One turning vector, and how many steps it has turned
The counts run from 0 to 235.
[128 145 127 133  93 184 138 137 102 148 130 142  93  98 119 152 157 165
 171 112 117 106 127 108  78  62 106 138  80 122 121 147 116 112 122 128
 120  92 144 169 130  96] : 96
[132 138 104 108 155 157 128 112 124 164  84 150 145 150  98 164 144 188
 128 135 134 152  95 140 122 145  83 110  75  89 134 136 116 123 129 148
  92 101 145 148 190 138] : 47
[117 193 124 133 109 171 129 142 118 150 120 101 100 124 107 122 184 132
 139 122  99  96 109 128 140 134 125 117  43 134 156 154 123 130 126 145
  80  98 125 142 148 130] : 200
[161 158 170 117 133 107  95 110 152 114 142 191 125 108  90 143 128 177
 175  94 132 130 112 152 125 132 120 129  78 110  89 154 150 152 164 157
 123  80 138 122 141 122] : 145
[145 167 112 135 108 112 106 130 177 136 107 173 100 163 138 172 138 137
 150 107 161 147 111 110 110 128 150 153 122 121 146 169 168 114 189 173
 140  90 144 139 144 147] : 113
[146 100 145 156 123 129 110 146 150 180 100 136 115 107 143 116 102 163
 160 100 171 119 102  96 111 140  94 132  90 125 167 151  94 117 172 161
 121 143 169 135 174 113] : 3
[159 146 123 150 144 136 120 158 134 186 106 125 124 142 142 142 121 159
 120 133 135 126 134 107 143 154 128 139  67 117 166 132 113  78 188 178
 100  82 155 139 153 119] : 210
[101 144 192 111 153 125 113 110 138 118 105 169 126 126 121 154 174 172
 160 109 148 102 100 129 154 166 120 106  88  97 110 130 132  94 149 162
 130 102 161 121 148 116] : 152
[135 160 159 143  76 138 121 117 146 113 124 158  90 162 137 184 167 190
 129 127 139 103  95 110 115 110 157 173 127 113 153 142 132 125 150 177
 112 116 126 133 149 142] : 119
[147 148 157 129  71 143 129 127 156 106 129 153  69 152 132 184 173 164
 128 113 133 117  86 113 117  97 153 172 121 114 147 138 121 141 168 165
 117 107 142 123 136 145] : 118
[ 88 119 115 119 111 184 104 114 140 133 111 134 102 129 122 138 120 178
 133  94 150 124  71  86  91  76 103 142  94  95 146 156 137 136 139 138
  90 142 145 162 162 115] : 223
[146 127 118  82 146 154 133 124 150 144 114 155  97 124 111 112 150 173
 123 107  85 135  98 118 103 136  75 112  62 103 146 146 141 181 145 134
 123  99 138 128 185 130] : 42
[151 133 175 140 146 135 113 141 136 144 133 124  79  80 135  98 119 167
 107 128 115 118 101 106 126 139  95 121  86 102 169 161 133 144 200 140
 165 110 158 140 144 140] : 34
[140 164 122 110 132 137 147 153 147 184 126 166  94 140 130 135 176 145
 132 123 124 159  70 149 161 135 109 110  97 116 156  93 123 108 138 140
 149  86 174 103 165 155] : 79
[151 215 110 115 107 160 122 157 128 164 129 128 118 138 133 125 154 129
 154 117 145 146  88 122 124 109 100 107 127 115 162 130 102 125 142 172
 137  89 125 140 177 162] : 75
[166 151 145 130  90 121 101 113 141 151 138 185  89  78  97 115 121 164
 163 115 110 156 101 149 116 110 125 128  85  85 134 148 145 164 153 110
 101 100 153 120 109 125] : 139
[ 99 148 127 152 136 139  90  76 132 143 149 151 101 147  82 126 152 174
 145 129 122  93  87 155 155 141 113 140  71 157 129 144 148 133 166 160
  98 105 158 104 152 135] : 19
[156 151 124 117  76 120  88 113 146 161 144 138 134 137  94 133 153 165
 154 142 163 133 123 111  97 154 133 129  66 100 169 111 148 111 134 163
  74 115  97 149 178 129] : 172
[144 195 106 134 110 162 112 147 145 166  74 165 128 130 148 134 135 112
 196 108 132 128 138 114 109 120 119 111 106 127 148 163 126  91 149 150
 123  86 174 146 135 107] : 105
[140 169 122 105 129 136 145 161 148 178 141 158  77 141 112 120 179 143
 114 124 137 160  82 143 137 103 108 125 122 106 156  97 130 115 131 142
 139  86 163  94 146 164] : 80
[ 75 170 160 172 112 154 110 147 143 136 136 129  81 101 113 114 146 140
 144 118 163 104  80 121 119  95 140 112  63 126 151 167 178 121 115 147
 110 126 120 148 144 131] : 193
[ 92 160  88 145 114 158 105  93 131 146 119 151 119 140 110 144 143 133
 131 126 143 131  64 145 138 114 137 138  77 123 123 174 142 141 156 167
  68 102 115 166 160 117] : 16
[105 157 137 142 118 136 120 121 134 140 145 112  83  93  89 126 162 124
 159 100 150 103  98 123 138 139  87 129  46 155 120 188 139 150 149 144
 144 100 127 142 154 146] : 197
[156 129 131  90  61 142 113 118 142 156 142 134  91 110  88 121 168 123
 131 135 133 133 105 105  94 134 130 130  62  86 160 119 128 144 143 145
  87 107 108 139 156 121] : 170
[132 150 116 127  86 142 118 133 131 180 140 192  82  99 129  79 148 167
 138 133 151 118 128 119  97 105 126 134 122  78 157 156 116 137 127 107
 110  96 161 116 128 104] : 133
[111 176 131 161 132 163  89 111 101 139 147 124 106 134 109 122 145 160
 138 137 151  92 107 125 138  97 126 141 114 116 115 173 107 107 180 195
 101  80 136 133 147 128] : 23
[124 149 140 132  86 160 140 123 120 150 118 172  89 136 162 125 174 189
 139 133 135  76 117 118 102 110 141 154 131 109 163 150  70 136 124 149
 116 100 149 129 166 102] : 126
[115 103 156 140 143 165  97 100 126 156  92 165  68 117 101 146 123 148
 130 168 111 126 100 140 120 112 132 112  84 115 145  94 126  90 148 156
 130 100 192 134 141 113] : 57
[148 166 123 153 156 121 148 176 147 177 116 179  95 159 140 145 147 171
 127 151 157 146 119 141 109 111 146 131 103 121 151 125 135 107 121 171
 141  78 135 129 177 150] : 83
[109 107  89 136 122 130 110  97 168 167 109 174  93 124 111 120 112 123
 150 100 150 142  68 137 120 130 108 134  70 148 136 180 138 173 163 133
 115 110 151 133 175 120] : 11
[103 108  95 146 130 130 110 113 172 178  93 176 112 128 133 111 111 129
 148 108 157 128  86 129 111 142 123 126  68 142 155 175 150 152 151 138
 105 128 145 139 179 108] : 10
[122 118 145 114  95 124 132  95 140 135 152 168  85 138 134 152 185 191
 135 112 163  85  99 106 122 131 107 168 127 126 135 145 101 138 155 142
 153  96 149 112 161 131] : 123
[143 136 115 102  99 109  96 117 145 171 141 158 156 136 109 128 146 163
 160 136 160 125 116 118 109 162 122 122  57 122 161 103 143 117 133 163
  89  96  98 144 184 122] : 173
[109 180 114  95  95 156 106 102 125 141 129 136 119 110 142 137 150 125
 158 129 138 123  73 105 125 127  89 100 110 125 168 127 161 115 156 143
 155  88 122 191 180 136] : 69
[121 162 120 146 107 151 116 117 119 162 102 157 140 104 141 164 144 172
 194 115 134 106 124 107 117 130  82 119  79 135 148 148 145  80 124 116
 132 104 165 185 140 106] : 99
[112 125 152 111 108 163  99  97 127 134 129 148  59  88 123 128 122 121
 150 144 115 118  89 112 103 107  96 110  98 143 135 119 140 132 171 147
 175  82 152 160 156 125] : 64
[ 95 149 125 133 143 154  94  85 130 144 147 152  94 154  95 122 162 156
 142 123 115  77  85 156 149 123 128 138  76 154 122 131 139 136 157 166
  95  89 156 100 152 109] : 20
[106 142 155 128 140 155 112 111 107 156 146 137  87 111 131 107 161 151
 110 133 126  94  78 125 175 131 104 131 101 107 135 130 117 103 198 149
 131  77 180 113 118 126] : 27
[133 134 129 119 160 176 107 117 131 150  94 161  93 166  78 125 144 175
 135 156 130 121 127 137  95  96 119 111  96  96 131 117 121 108 109 169
  95 112 180 103 170 125] : 51
[143 156 135 147 120 107 103 121 179 126 104 178  99 161 140 172 137 146
 151 106 143 131 113 119 128 146 149 152 108 151 150 164 158 125 177 181
 153  94 145 130 162 149] : 114
[153 142 127 136 113 115 119 111 140 184 120 205 115  79 142 115 112 152
 159 130 124 147 112 152 125 152 125 122  84 104 148 163 118 150 159 115
 123  74 143 144 142 104] : 137
[145 174 145 133 105 136  95 130 151 141 126 197 120 115 120 119 125 171
 158 130 111 136 109 145 109 110 162 119  78  82 151 143 183 142 136 129
  71  99 129 134 117 110] : 141
[139 152 109 109 137 151 133 147 142 183 132 117  87 143 104 102 177 136
 122 111 110  99 136 113 142 141 106 134  61 127 134 129 121 105 166 156
 107  73 166  93 136 120] : 206
[147 142 144 130 118 114 117 118 180 128 102 182  88 155 145 183 153 144
 146 110 121 126  99 128 127 155 144 149  99 157 143 152 143 140 179 170
 150  86 153 121 162 128] : 115
